cols: X U A G K R T
[ 26 -10 -48 -53  34 -68 -47] -> Z
[ 25  -9 -44 -46  31 -49 -42] -> B
[-47  37 -55 -58  41 -65 -54] -> P
[ 20  19 -45 -45  40 -54 -44] -> V
[-22  -3  40  40 -32  36  39] -> W
[ 23  -6 -41 -43  29 -47 -40] -> C
[ 33 -13 -60 -65  42 -79 -58] -> S
[ 21  15 -45 -45  40 -53 -44] -> N
[ 27   4 -54 -58  43 -71 -53] -> H
[ 14  -4 -24 -26  17 -30 -24] -> M
[ 35  -4 -67 -72  50 -90 -65] -> D
[ 22   8 -45 -46  37 -51 -44] -> Y
diff V: [ 20  20 -45 -45  40 -54 -44]
1, [19]
which: [-46  37]
Y
which: [ 17 -30]
M
col: [-47 -79 -53 -71]
R
diff B: [ 25  -9 -44 -46  31 -48 -42]
5, [-49]
which: [-43  29 -47]
C

cols: vozi vuk Somi vad san zifom
[-44 -65 -59 -18  37  45] : boked
[-83  24  22   8 -50  38] : pegat
[ 25 -33 -41  14 -26 -13] : kope
[-17  -8  23  29  76 -30] : Geg
[ 44  57   8 -66   1  28] : Zazom
[-29  25  14  40  12  77] : budem
[  1 -61 -88 -30  46 -39] : buri
[-22 -61  35  27 -67  11] : gemu
[ 30  34  -6  45 -10 -34] : Roki
diff Roki: [ 30  34  -7  45 -10 -34]
2, [-6]
col: [-18   8  14  29 -66  40]
vad
which: [-17  -8  23  29]
Geg
col: [76  1 12]
san

cols: pena Nivi dis mulu goke sori
[-23   3  16  -2  15  -9]  fezam
[-26 -11  35  15 -54  34]  ditom
[ 77 -12  13 -17  24  31]  Nas
[ 32 -17 -20  29  20 -58]  fimiv
[-32 -37  -3  -8 -38   1]  pemiz
[-34 -25 -45  -7   5 -61]  goru
diff fezam: [-23   3  15  -2  15  -9]
2, [16]
diff Nas: [ 77 -12  13 -17  25  31]
4, [24]
col: [ -9  34  31 -58   1]
sori
col: [-11 -12]
Nivi
diff fimiv: [ 32 -17 -19  29  20 -58]
2, [-20]

cols: L F E J
[ 13   2 -60 -13] = zoluz
[ -9  37 -14  15] = dulom
[ 53  74 -61 -70] = zupa
[ -2   3 -52 -16] = rep
[ 38  23 -11  38] = dal
[-48  -4  53 -48] = Vab
[ 53 -48  -4 -74] = soz
diff Vab: [-48  -4  53 -47]
3, [-48]
which: [ 53 -48  -4]
soz
diff soz: [ 53 -48  -4 -73]
3, [-74]

cols: dofa mir Fuv fakob vuf nev lutu
[ -1 -23   2  15  -1 -23  17] = Fala
[-17 -49  36  39   0 -75  29] = lakef
[ 39 -49  36 -17 -29  -8 -37] = pume
which: [-23   2  15  -1]
Fala
which: [-17 -49  36  39]
lakef
col: [-75  -8]
nev
col: [36 36]
Fuv

cols: Mag siru Lazad vek susi rad fam
[-25   4  20 -30 -36  38 -15] = zubu
[ -5 -30  20 -64 -36 -12  -7] = bisuk
[ -5 -30  20  99 -10  42  -7] = kanep
[ 59 -30  20 -64 -37  42  33] = Kuf
[ -5 -30  20 -64 -36  81  -7] = gok
[ -5 -30 -64  20  18  42  -7] = vasi
[ -5 -30  20 -64 -36  42  -7] = Mar
col: [ 20  20  20 -64]
Lazad
col: [  4 -30 -30]
siru
which: [ -5 -30  20 -64 -36  42  -7]
Mar

cols: med kelis vukap Mose Lotut piz
[-65   3  48 -35 -42  24] : nogo
[ 65 -57 -58  36 -60 -52] : lera
[-39  34  70  50  73 -57] : nuri
[ 49  63  51 -69   9  42] : Dula
[-63  49   1  56   5  46] : Riz
[-22 -39 -28 -48  36 -55] : sot
[-48 -39  59  10 -64 -57] : femon
[ 43  77  39  62   9 -57] : Nel
diff nuri: [-40  34  70  50  73 -57]
0, [-39]
which: [ 77  39  62   9 -57]
Nel

cols: reku zazag sog Nuva ponur rufu sibup Ravu Puv
[ 64 -53  -7   2 -12 -58  14 -35  14]  vosu
[ -7  -3  28  29 -12  20 -84  25 -62]  Gupaz
[ 39   3  19  64 -12 -59  -3 -12  12]  lop
[ -2   5  19 -11 -12  97  33  25  -7]  vuta
[ 13  22   0  18 -12  72  61  27 -35]  vivul
[ -9  97  40 -21 -12   2  48  13  42]  zimab
[-52  16  -6  14 -12   3 -34 -12  68]  vugan
[-39  44  18   0 -12  34 -17  30 -17]  zik
diff vugan: [-52  16  -6  15 -12   3 -34 -12  68]
3, [14]
which: [-12 -58  14 -35]
vosu
which: [-12  97]
vuta
which: [ 0 18]
vivul
diff zik: [-39  44  18   0 -12  34 -17  30 -16]
8, [-17]

cols: gaz besi Lub Lopar dinu reni gatep sut
[-80  39 -19 -36  30 -11  32  -2] : seram
[ 19  -1 -11 -19  30 -36  -1   7] : boku
[-54  18   9 -11  19  -1   4  -7] : zodud
[-19  -1  19 -36  -1  30 -11 -10] : reb
[-15  -4  12 -28 -98  21  -9  -8] : Nese
which: [-19  -1  19 -36  -1  30 -11]
reb
diff reb: [-19  -1  19 -36  -1  31 -11 -10]
5, [30]
diff seram: [-80  39 -19 -36  30 -10  32  -2]
5, [-11]
diff Nese: [-15  -4  12 -28 -98  21  -8  -8]
6, [-9]
which: [-19  -1  19 -36  -1]
reb
which: [-11 -19  30 -36]
boku
col: [32 -1  4]
gatep

cols: pidof pubu puzu zum linez meteg zam Dem Lusit
[  1 -21   0  13 -15  -8 -17  20   0]  zomab
[-30  25 -33 -21 -18  32   6  18  -1]  Laben
[-15 -19  -4  11 -21 -18  -6  19  -6]  vekud
[ -7 -17  -2  11 -18 -16  -5  13  -5]  sebef
[  8 -13   4  11 -17  -9  -2  10 -14]  Rolo
[ 31 -30  33   1  16  70  19 -11 -45]  dibad
[  2 -16  -3  12 -17 -14  -8  13  -5]  fid
[ -2  10 -13 -26 -20  28 -18   5 -22]  Panid
[  8  -7  26  25 -17  18  25   1 -35]  Kisol
[-14  -1  15  29   3 -20   9   4  17]  dunuv
diff dunuv: [-14  -1  16  29   3 -20   9   4  17]
2, [15]
which: [ -2  10 -14]
Rolo

cols: refa salo Pese mok suped vutuv
[-11   3  -7  25 -16 -24]  ler
[ 29  47  31 -40  -1  26]  Teze
[-57  -1  41 -26 -23   0]  Leno
[-42  20  31 -11 -10   4]  sule
[-42  -1  34 -32 -46  -8]  nok
[ 33  63  -6 -19  33 -38]  bevo
[-44  12  29 -16 -12   1]  Gupev
[ 46  12 -33  -8  55  16]  dar
[-84  -8 -45 -14  68 -10]  maviz
[ 20 -42 -68 -55  25   4]  nebo
col: [12 12]
salo
col: [-40 -26 -11 -32]
mok
col: [47 -1]
salo
which: [-42  20]
sule
col: [-26 -11 -32 -19 -16  -8 -14]
mok

cols: pib Vomi gizar kuz Vome bag bamo rede gis Fopig
[ 24 -53 -12   4  28  27 -16  19  54  -5] = kila
[  8  -8   4 -46  19  43  83 -11 -18 -14] = gek
[ -3 -11 -17 -28  -4  17  43  -7 -12  10] = gug
[-29 -18 -68 -18 -43 -11  16  -2 -15  60] = detor
[-51  23 -43  27  35  16  14  33  50  24] = donev
[-11 -25 -36  12  18  16 -11  24  51  18] = Lasu
[-29  14 -17  21  59  34  22  30  57  -5] = mize
[ -7 -21 -33 -40 -13  21  55  -9 -18  25] = tubol
diff mize: [-29  14 -17  21  59  35  22  30  57  -5]
5, [34]
col: [16 16]
bag
which: [ 16 -11  24  51  18]
Lasu
diff detor: [-29 -18 -68 -17 -43 -11  16  -2 -15  60]
3, [-18]
col: [-18 -12]
gis
col: [43 17]
bag

cols: suvas tidi toru gabig ribo Tori Nit
[-67   3  26  20  81 -83 -82]  zorib
[ 10 -37 -90 -89 -12   2  39]  zupu
[-91  89  77 -76 -92  46  55]  zabaz
[-67  89  77 -76  46 -92   4]  Zevi
which: [ 10 -37]
zupu
which: [-91  89  77 -76 -92  46  55]
zabaz
diff zupu: [ 10 -37 -90 -89 -12   2  40]
6, [39]
which: [-92  46]
zabaz
col: [-89 -76 -76]
gabig
col: [-91 -67]
suvas

cols: nir beb tum Lum gavum fiki zavaz tek
[-51 -22 -13  56 -12 -35  12  22] : Fara
[ -4 -30   0 -14 -21 -25  72 -33] : nef
[ -1  28   4  26  18  19 -68  38] : vima
[ -4 -30  -2 -12 -20 -22  74 -32] : Gom
[ 46  12  14 -62   9  28   7 -30] : dunon
[-49 -11 -10  58 -10 -24 -13  31] : Kupul
[-15  23   0  34  15  11 -61  41] : Falo
[-38 -34 -13  30 -19 -42  47  -1] : dovi
[-50 -10 -10  61  -8 -27  -4  29] : rulu
diff nef: [ -4 -30   0 -14 -21 -26  72 -33]
5, [-25]
diff vima: [ -1  28   3  26  18  19 -68  38]
2, [4]

cols: fuful mozi rofu fir rafi
[-11   8  -7  16 -13] : Pime
[-11   8  -7  16  36] : zulip
[ 22  25 -10 -23  52] : duteg
col: [-13  36]
rafi
diff duteg: [ 22  24 -10 -23  52]
1, [25]
col: [ -7 -10]
rofu
diff duteg: [ 22  25 -10 -24  52]
3, [-23]

cols: vugib laka gofuv kag rikev sezo
[-16  31  41 -29 -10  -5] -> Nare
[-30   8  71 -34 -26  18] -> Susa
[ 24  94 -13 -19  39 -68] -> pigo
[-19  29  52 -31 -14  -5] -> nima
[ -2  61  29 -32  11 -24] -> fera
diff pigo: [ 24  94 -13 -19  40 -68]
4, [39]
col: [ -5  18 -68]
sezo
col: [-30  24 -19]
vugib
diff Susa: [-30   8  71 -35 -26  18]
3, [-34]
diff fera: [ -2  61  29 -32  11 -25]
5, [-24]

cols: tadal Desom firu Tuv
[ 28 -11  25  30]  suvuk
[-41  11  42   2]  Linak
[ 2 -6 21 -8]  pak
[ 55 -18  29   7]  siso
[  0   7 -35   2]  Dudeg
[ 25  -1 -18  -1]  paga
[-18  55  62 -29]  salis
[19 42  2 11]  nazu
diff salis: [-18  55  62 -30]
3, [-29]
diff salis: [-18  55  62 -28]
3, [-29]
which: [ 55 -18]
siso
which: [11 42  2]
Linak
col: [ 30   2  -8   7   2  -1 -29]
Tuv
which: [-6 21 -8]
pak
which: [21 -8]
pak

cols: tivu Tizo Pogul Tesa
[-75  23  15 -63] = Kig
[-30  23  15  29] = Nakeg
[-14  65 -71 -27] = Felid
[-8 -2 15  6] = folu
[-38 -10  -1  -2] = tage
[-36 -21  10 -13] = mola
[  1   1 -35  -6] = koful
[ 53 -42  47 -77] = Datut
[ 43 -28  55 -20] = Ziv
[-10  37 -14 -57] = Sulun
[ 8 42 54 -4] = mudo
[ 51  54 -73  41] = seg
which: [15  6]
folu
which: [-30  23  15  29]
Nakeg
col: [-36   1  53  43 -10]
tivu
col: [-10 -21   1 -42 -28]
Tizo
col: [ 15  15 -71  15  -1  10]
Pogul
which: [-8 -2]
folu

cols: dip Sapu Vemin kogu niti
[-13  -7   4  29 -10] = Vom
[-29 -19  -2  13  -7] = Guma
[-17 -10 -34 -54  13] = mokam
[ 47 -17 -12 -34  24] = Beduf
[ -1  55  -8  -7 -58] = tozer
[-27  13  26  26 -31] = non
[-48  22   0  95 -56] = beniv
[-21 -18  -1  21  -7] = ton
col: [ 29  13 -54 -34]
kogu
which: [-17 -12 -34]
Beduf

cols: gedi Tagi Ruba mokef kimiv Givo
[-55 -23  51  26 -16   4]  Fozan
[-55 -23  51  79 -22  -4]  tisu
[-55 -23 -22  79  51   4]  sopat
diff tisu: [-55 -23  52  79 -22  -4]
2, [51]
which: [-55 -23  51  79 -22  -4]
tisu
diff sopat: [-55 -23 -23  79  51   4]
2, [-22]
diff sopat: [-55 -23 -22  79  50   4]
4, [51]
which: [ 51  79 -22]
tisu

cols: Fifid nanil repop lafer
[ -4 -81 -59   4]  bini
[ -4 -59 -81 -50]  Mapa
[ -4 -81  18  -6]  Zeniv
which: [-81 -50]
Mapa
diff Mapa: [ -4 -59 -81 -51]
3, [-50]
which: [ -4 -81  18  -6]
Zeniv
which: [-59 -81 -50]
Mapa
col: [-81  18]
repop
which: [ -4 -81 -59]
bini

